In the data rows, the value 128 means zero.
What is the hidden score of each row? Scores go from 0 to 40, and 20 is about the middle. The score is a weighted sum of the row's numbers plus the product of two more (or one squared), each taken from its middle value.
[148 113 151 119 130 175 137 114 140 117  90 182 112 132 174 134 119 188
 136] -> 9
[ 82 112 104 137  73 110 125 107 103 129 109 106 167  77 108 130  42 113
 143] -> 24
[135 104  73 107  84  94 130 103  70 103 152 104  91  85  93 128 102 107
 116] -> 20
[ 79 112  73 106  98  98  92 121  70 100 148 117 136  96  97  95 118 128
  98] -> 24
[180 100 127 147 107  95 168 104 132 139 115 105 102 104 100 169 118  92
 148] -> 17
[132 101 140 170  93 139 130 103 131 174 140 164 144  92 140 135 108 149
 133] -> 14
[155 159 151 153 135 124 165 163 158 150 177 120 180 139 126 162 149 124
 177] -> 18
[138 142 143 151 151 134 184 143 128 133 136 170 190 154 137 180 148 137
 213] -> 13
[119  81 151 126 104 127 122  81 159 118  72 137  72 103 128 123 100 136
  93] -> 21
[183 108 125 167 118 161 155 125 127 177  87 130  98 119 155 160 124 178
 128] -> 20
[135 135 140 152 168 126 172 132 140 150 114 118 188 166 133 170 155 119
 181] -> 24
[136 194 131 115 167 140 135 194 114 115 152  73 123 167 142 131 152  98
 149] -> 24
[ 96 140 117  84 146  88 109 156 126  77  98  90 128 146  95 108 148  53
 127] -> 27
[137 166 136 124 160  96 149 178 130 106 108 107  78 161 106 148 135  58
 114] -> 23
[167 125 102 110 106 107 153 130 103 114 138 159  94 106 105 155  99 139
 140] -> 13
[111  99 132 112 121  99 113 100 138 110  63 110  92 122 104 113 105  97
  99] -> 26
[ 45  97  43  12  93  70  21 102  26  34 130  82 144  89  75  13 133  68
  88] -> 19
[ 71 110 182  85 128 190  62 114 174  95 161 143 126 127 191  61 148 157
  81] -> 23
[ 87 121  27  88 111  40  67 121  31 110 130 123 162 103  40  62 136  86
 112] -> 16
[141 103 160 146  99 184 123  96 158 148 132 140 109 101 180 126 103 185
  98] -> 14
[124 169 129 110 152 108 130 173 139 107 170 167 163 153 104 128 150 142
 152] -> 11
[ 87  98 149  79  86 120 102  90 162  87 146 134 139  87 123  96 101 111
 151] -> 27
[135 190 100 135 168  84 132 197 111 142 160 166 155 166  81 130 164 134
 130] -> 13
[142  86 118 119  87 125 152  90 113 111  56  96 142  88 128 149  84 111
 157] -> 24
[170 117 116 186 146 124 185 107 127 171 115 162  92 148 117 188 137 171
 147] -> 25
[136 154 153 149 157 130 174 149 162 136 155 160 190 157 132 171 152 134
 185] -> 13
[167 157 159 134 126 174 144 161 138 135 108 109  78 130 177 142  91 131
 124] -> 19
[109 118 147 124 140 140 106 103 146 116 109  81 100 143 142 109 130 106
  80] -> 26
[ 98 156 169 118 183 157  95 148 179 105 127 116  89 181 159 100 177 133
  64] -> 33
[117 141 133 155 142 136 112 143 133 162 177 163 143 142 138 118 158 146
 116] -> 26
[152 159 158 158 148 129 174 160 169 150 174 147 189 151 133 173 152 135
 187] -> 15
[130 134 153 101 101 157  87 125 135 115 100 213 102 108 159  90  59 186
  68] -> 1
[119 104 141 133 129 130 118  90 136 130  93  79 114 125 131 124 111 100
  97] -> 22
[ 93 164 118 101 134  86 114 160 124  96 153 142 147 142  89 116 124  88
 146] -> 22
[146 107 138 148 130 135 164  92 131 144  94 107 182 125 137 161 108 113
 167] -> 12
[107 124 178 101 102 168  79 121 176 109 139 124  95 107 168  82  93 136
  82] -> 17
[ 93 126 161  63 144 183  78 111 153  56  97 174 120 146 182  77 122 181
  97] -> 4
[119  79 122  92  82 141 121  81 117  93  80  87 133  84 146 117  92 121
 139] -> 25
[117 111 130 138  86 133 130 124 141 137 111 177 109  87 128 134 106 153
 115] -> 20
[175  91 152 158 128 165 170  91 164 148 132 133  84 125 161 169 162 169
 122] -> 28
[120  74 128 144  79 146 117  85 121 154 143 128 156  77 144 116 120 126
 123] -> 17
[103 182 163 108 210 145 134 167 154 105 132 147 179 210 151 132 189 124
 174] -> 20
[191 135 146 159 137 179 191 150 146 157  94 175 125 135 175 184 133 199
 184] -> 15
[131 122 110 145 100 121 123 120 107 153 161 123 119 102 119 124 112 116
 109] -> 21
[127 140 117 159 168 135 127 143 132 153 176 101 165 164 131 135 203 138
 117] -> 36
[152 106 145 142 135 114 137 106 145 143 116 185 103 131 114 140 135 147
 128] -> 11
[157 193  73 156 168  66 155 202  88 163 182 162 163 170  64 155 180 126
 147] -> 16
[154 124 153 140 152 122 128 128 146 146  98 166  97 151 128 129 149 129
 114] -> 14
[117 170 121 163 155  87 152 173 121 156 154 123 192 157  90 152 146  83
 155] -> 19
[172  64 116 215  51 130 175  74 110 213 130 126 168  47 128 179  84 125
 153] -> 11
[150  82 118 173  82  98 147  82 140 177 100 176 111  80  93 154 102 149
 141] -> 21
[106 123 144 124 145 140 103 108 146 116 111  84  96 147 141 106 131 109
  74] -> 27
[164 108 153 200 130 151 176 108 141 202 104  87 168 131 159 178 111 116
 165] -> 23
[ 99 123 195 119 141 203  92 126 185 129 164 144 151 140 203  93 156 163
 110] -> 19
[180  70 111 170  92  90 184  69 114 160  81 100 106  90  91 190  99  89
 150] -> 19
[117  87 117 120 123 121 119  88 127 107 107  80 100 117 119 121 150  93
  95] -> 29
[112 116 169 108 151 175 100 113 161 106 123 204 101 147 173  99 156 195
 100] -> 12
[ 89 107  75 116  91 101  99 116  72 113 145 120 139  94  97 101 117 127
  97] -> 23
[ 69  81  97  41  76 117  62  84  87  37  86  71 112  75 122  58  89  94
  89] -> 19
[166 158 153 130 130 142 161 165 143 127 110 112  74 133 147 160 102  98
 132] -> 23
[119 100 169  78 113 192 105  93 165  70  57 176 100 114 188 104  87 188
 107] -> 6
[ 93 112 105 144  75 106 131 109 104 133 113 113 170  81 105 132  47 112
 144] -> 20
[154 119 160 166 163 174 159 126 165 163 125 120 154 156 169 159 183 160
 153] -> 20
[144  85 109 126  97 117 161  91 103 116  53  99 150  92 116 156  90 109
 167] -> 20
[109 109 127 153  69 115 142 103 115 142 111 135 183  74 119 147  38 115
 161] -> 17
[146 102 145 147 128 134 168  96 144 141  79 134 185 128 135 162 109 130
 175] -> 13
[156 151 145 142 124 139 151 156 151 142 159 104 163 124 144 147 143 126
 164] -> 20
[110 149 125 151 162 112 116 142 129 157  85 128 126 165 113 120 130 132
 113] -> 27
[101  85 146 120  93 161  95  92 138 129 147 139 143  89 163  96 127 137
 103] -> 20
[138 138 149 169 169 158 149 140 161 163 136 115 173 165 156 152 194 149
 145] -> 24
[ 83 103  93 111  69 121 119  95  98 104 106  90 142  72 116 120  49 127
 145] -> 28
[ 73 184 144  91 171 137  61 182 146 103 129 131 133 174 139  63 146 148
  83] -> 23
[150 102 145 143 127 116 138 105 150 139 123 188 109 125 115 141 133 155
 134] -> 9
[130 121 183 167 141 188 140 121 176 173 145 117 161 139 192 139 139 146
 143] -> 24
[144 164 101 125 141 123 128 159  93 123 136  91  80 147 125 127 120 117
 107] -> 23
[151 141 127 127 155 159 139 140 123 133  92 147 145 158 155 135 135 154
 151] -> 13
[123 176 149 120 182 114 142 164 158 115 133 164 170 182 117 140 151 121
 165] -> 14
[124 124  76 136 107  68 119 133  89 147 115 152 139 108  63 115 125 113
 124] -> 19
[183  94 123 149 103  95 175  95 128 147 105 104 101 100  99 172 114  92
 153] -> 20
[125 188 124 128 159 136 123 192 113 116 161  82  73 161 137 123 149  96
 101] -> 29
[194 103 128 195 133 147 206  93 139 181 126 157  89 133 141 203 146 180
 151] -> 29
[150 157 159 156 150 133 181 156 170 147 168 152 193 151 133 175 153 140
 188] -> 12
[180 124 136 159 163 132 163 128 148 161 133 141  98 158 130 163 187 142
 130] -> 23
[160 171 165 122 176 172 166 171 157 119 121 124 128 171 173 165 157 144
 178] -> 20
[147 126 173 114 113 142 114 137 172 128 162 124  96 112 149 112 128 105
 120] -> 19
[129 115 179 125 147 162 111 109 162 122 133 199  66 142 167 114 170 159
  80] -> 28
[159  95 118 182 112 103 160  87 134 181  88 169 105 108 100 163 107 156
 142] -> 19
[122 171 139 113 159 110 132 170 152 112 152 169 169 163 109 133 142 137
 159] -> 16
[115 109 129 152  70 119 143 104 114 139 113 142 179  76 123 143  43 122
 158] -> 14
[127 110 114 131  86 118 107 112 113 135 150 126 107  88 117 109  89 118
  99] -> 14
[115 106 186  90  84 165  80 108 183 105 131 133  83  85 168  80  85 132
  83] -> 19
[132 164 147 120 164  97 127 172 143 115 126 136  86 164 105 130 148  76
 101] -> 20
[163 131 125 109 113 123 159 133 130 109 137 177 112 116 119 155 108 156
 163] -> 14
[128  90 166  79  99 189 111  87 164  72  43 179  94 100 187 111  72 188
 109] -> 9
[104 124  98 116 111 115  91 114  93 124 161 137 118 112 114  94 113 137
  84] -> 21
[ 86  99 100 127 128  94 127 100  96 107 110 105 168 124  95 125 146  94
 139] -> 22
[157  88  95 117  94 130 112  87 103 131 107 103  75  93 120 111  98 149
  91] -> 15
[166  78 121 132  93 155 117  93 122 151  98 107  73  91 145 121 112 168
  88] -> 18
[129 119 114 118  90 126 107 107 101 127 134 162 128  94 121 110  73 150
 102] -> 5
[152  99 137 172 116 127 158  86 129 171  86  74 143 120 135 161  97  97
 137] -> 23
[124 100 136 142 121 127 128  84 133 139  89  78 126 122 132 132 101  95
 106] -> 23
[114 198 113 116 174  97 111 199 128 122 155 172 151 175  97 111 164 149
 115] -> 15
[161  93 142 182 115 135 167  83 133 187  87  79 146 118 141 171  92 101
 147] -> 24
[150 115 151 146 157 162 161 121 159 145 118 115 149 155 158 158 182 147
 168] -> 23
[145 116  77 104  95  98 136 115  78 101 154 116  86  96  96 133 108 113
 121] -> 18
[124 133 124 145 107 125 121 139 117 143 162  88 104 109 126 125 122  93
 114] -> 25
[133 156 151 147 160 128 175 151 154 133 148 158 188 162 130 169 150 128
 189] -> 13
[ 76 112 167  92 101 126  77 129 160  96  55 150 136 100 135  82  79 104
  91] -> 26
[119 110 129 145  70 116 142 106 113 140 110 148 172  79 119 141  45 125
 153] -> 17
[ 91 120 192 112 143 197  85 123 184 119 166 142 142 138 200  83 157 162
 102] -> 21
[119 180 153 114 192 121 139 168 155 112 131 157 172 193 123 136 162 116
 166] -> 15
[ 93  98  96 122 123  96 136  96  94 104  98 110 172 119  95 136 138  91
 151] -> 20
[124 117 106 144  95 104 135 129 122 146 109 168 117  94  96 135 111 137
 123] -> 19
[176 128  99 181 135 118 167 121  82 185 164 110 120 130 118 175 138 110
 137] -> 33
[ 96  98 159  83  89 127 103  87 173  92 152 134 125  88 133  98 114 114
 146] -> 27
[125 180 118 153 187  87 123 179 127 153 119 144 122 186  87 128 167 108
 100] -> 21
[154 159 147 149 133 129 161 163 156 147 176 114 173 135 132 155 150 121
 170] -> 18
[128 133 159  99 103 153  88 131 142 114  93 208 105 112 155  88  61 172
  72] -> 5
[148 124 144 122 141 166 136 121 132 121 103 176 125 142 164 137 135 179
 145] -> 9
[141 121 184 177 141 186 149 119 176 185 134 109 166 137 188 151 135 142
 155] -> 22
[153 135  81 109 133 120 102 121  88 135 207 134 113 135 108 101 149 172
 102] -> 14
[110  77 137 134  86 150 105  87 129 144 141 133 145  81 152 104 125 137
 112] -> 19
[165  80 114 131  92 145 115  90 120 148 103 104  70  92 138 117 112 163
  88] -> 19
[129 123  85 140 108  73 129 136  99 147 111 157 125 106  71 129 124 119
 119] -> 20
[133 161 142 138 162  98 130 167 143 132 124 147 100 162 102 135 155  99
 100] -> 19
[120 126  67 131 109  62 108 133  75 143 116 145 144 109  54 110 128 107
 122] -> 18
[110 176 148 135 161 142 108 175 152 142 135 117 158 165 145 105 137 139
 122] -> 22
[ 67 117  73  96 100  99  82 124  73  86 147 112 131 103  93  83 118 130
  92] -> 21
[148  92 143 145 117 137 165  82 140 146  81 125 187 114 140 162  95 127
 175] -> 14
[ 46 159  69  66 127  83  70 161  72  60 159 101 127 132  77  71 117 106
 108] -> 25
[153 116 153 158 159 172 157 121 165 154 123 121 148 155 169 157 184 152
 159] -> 22
[130  90  99 131 107 103 165  95 101 117  59 107 166 106 101 162 104 105
 179] -> 22
[122 195 106 124 172  91 118 199 119 133 162 167 152 171  87 120 165 141
 126] -> 16
[124 155 117  99 135 110 124 164 125 105 182 155 158 133 105 123 154 148
 144] -> 12
[141 142 134 129 161 154 134 131 124 133 121 173 158 160 150 131 149 156
 155] -> 6
[128 168 135 158 141 141 142 178 128 153 166  64 100 144 144 143 147  74
 128] -> 37
[192 103 122 203 134 138 210  92 127 187 123 165  88 135 129 215 133 186
 155] -> 31
[130 141 145 152 155 131 184 141 137 131 143 164 195 156 131 180 146 128
 209] -> 12
[ 91  95 162  86  90 135 112  85 168  71 137 136 129  92 140 113  92 121
 137] -> 16
[159 106 144 134 145 160 161 117 154 137 105 113 137 142 155 160 168 147
 178] -> 24
[ 87 221 108 105 199 123  85 215  94 122 138  89 164 202 122  86 168 114
 140] -> 32
[ 50 130  73  74 108 100  70 136  74  66 148 112 124 109  94  72 115 131
  96] -> 24
[118 152 132 110 125 104 135 150 137 110 150 163 155 132 103 139 116 114
 168] -> 21
[103 128 164  90 156 185  94 124 159  86 117 196 118 154 180  89 153 195
 104] -> 7
[125 174 146 119 173 112 140 165 155 119 139 167 171 175 110 139 146 125
 164] -> 15
[136 128 188 187 113 201 151 136 187 185 148 110 144 108 206 153 119 154
 146] -> 26
[136  91 153 133 105 181 112  87 165 137 123 127 108 102 174 116 121 185
  88] -> 16
[115 125 149  89 120 116 110 121 157  85 162 124 104 117 119 107 128 112
 122] -> 16
[123 111 112 131  85 114 109 109 110 134 145 117 103  85 116 109  92 106
  96] -> 17
